128 stands for zero in the data rows.
Here are some points, each followed by its number:
[ 92 123  83  83  77 139 109  85 101 112  75  95 107 101 144 142  88 157
 124 132 137] 0
[163 113 118 122 124 101 144 113 171 155 117 115 207  58 114 114 164  86
 145 134 157] 1
[103 120 152 118  96 133 145  93 112  84 157 142  89 143 130 127  93 173
  90 169 121] 2
[121 143 118 110 153 114 132 139 137 164  91 141 145 109 115 109 109 124
 141 157 103] 3
[170 119 154 142 142 147 155 136 120 115 120 129 143 129 145 130 172 102
 116 130 155] 4
[159 120 119 118 129 109 128 135 132 155  96 109 165  89 137 105 139  88
 137  82 118] 5
[136 118 126 105 112 125 127 118 125 137 105 130 134 124 130 113 154 113
 123 139 134] 6
[134 175 130 119 117 156  76 144  91 202 114 149  57 222 155  89  70 171
 160 165 153] 7
[141 124 113 139 154 102  80  94 112  93  90 134 173 187 148 151 113  84
 114 118 126] 8
[ 85 130 100 114 132 101 118 148 147 119 166 128 112  85 162 150 123 125
 178  90 134] 9
[143  91 159 118 170 195 170 142 132 181 102 141 131 187  61 135 142  65
 185 180  51] 10
[139 108  97 108 108 149 140 139 146 108 157 145 150 164 112  78 191 109
 108 117  96] 11
[105 139 143 148 135 149 104 112 139 128 120 115  86 114 137 147 135 137
 115 127 128] 12
Which three points above are nearest to each new point by angle, seen from the average point of the numbered points? Their numbers follow each, nearest first.
[112 160 145 163 145 161 119 171 132 161 142 138 101 160  86 118 114 134
 155 124 144] -> 7 12 10
[108 125 157 150 135 141 129 117 121 144 115 133 152 130  91 132 176 122
 121 139  83] -> 10 11 12
[150 116 132 141 140 129 132 134 135 134 108 133 135 121 132 132 121 143
 139 116 152] -> 4 1 5
[170 124 157 120 116 134 140 140 131 100 103 118 114 143 115  82  86 115
  87 137 131] -> 2 4 7
[129 120 141 128 139 153 127 153 114 116 159 128 123 131 119 142 129 152
 106 133  82] -> 2 12 11
[115 124 126 112  98 107 114 111 125 123  94 114 139 113 139 149 109 118
 142 106 120] -> 0 9 5
[129 148 132 122 155  88 163 110  94 123  87 132 157 165 137 131 114  90
 145 163 114] -> 8 3 10
[120 138 107 111 139  99 126 145 146 116 146 111 130 105 136 160 132 111
 111 141 156] -> 9 1 12
[105 107 118 105 106 103 136  93 155 123 120 107 119 131 111 133  96  97
 148 135 100] -> 0 9 2
[122  94 130  98 114 113 106 114 149 117 101 128 111 111 121 124 100 118
 113 122 137] -> 0 2 12
[117 119 123 118 140 117 133 138 137 115 140 113 117 109 136 134 136 119
 152 134 140] -> 9 12 1
[123 127 106 168  65 112 118  71 180 129 117 125 141  82 120 116 156 152
 104  85 145] -> 1 12 6
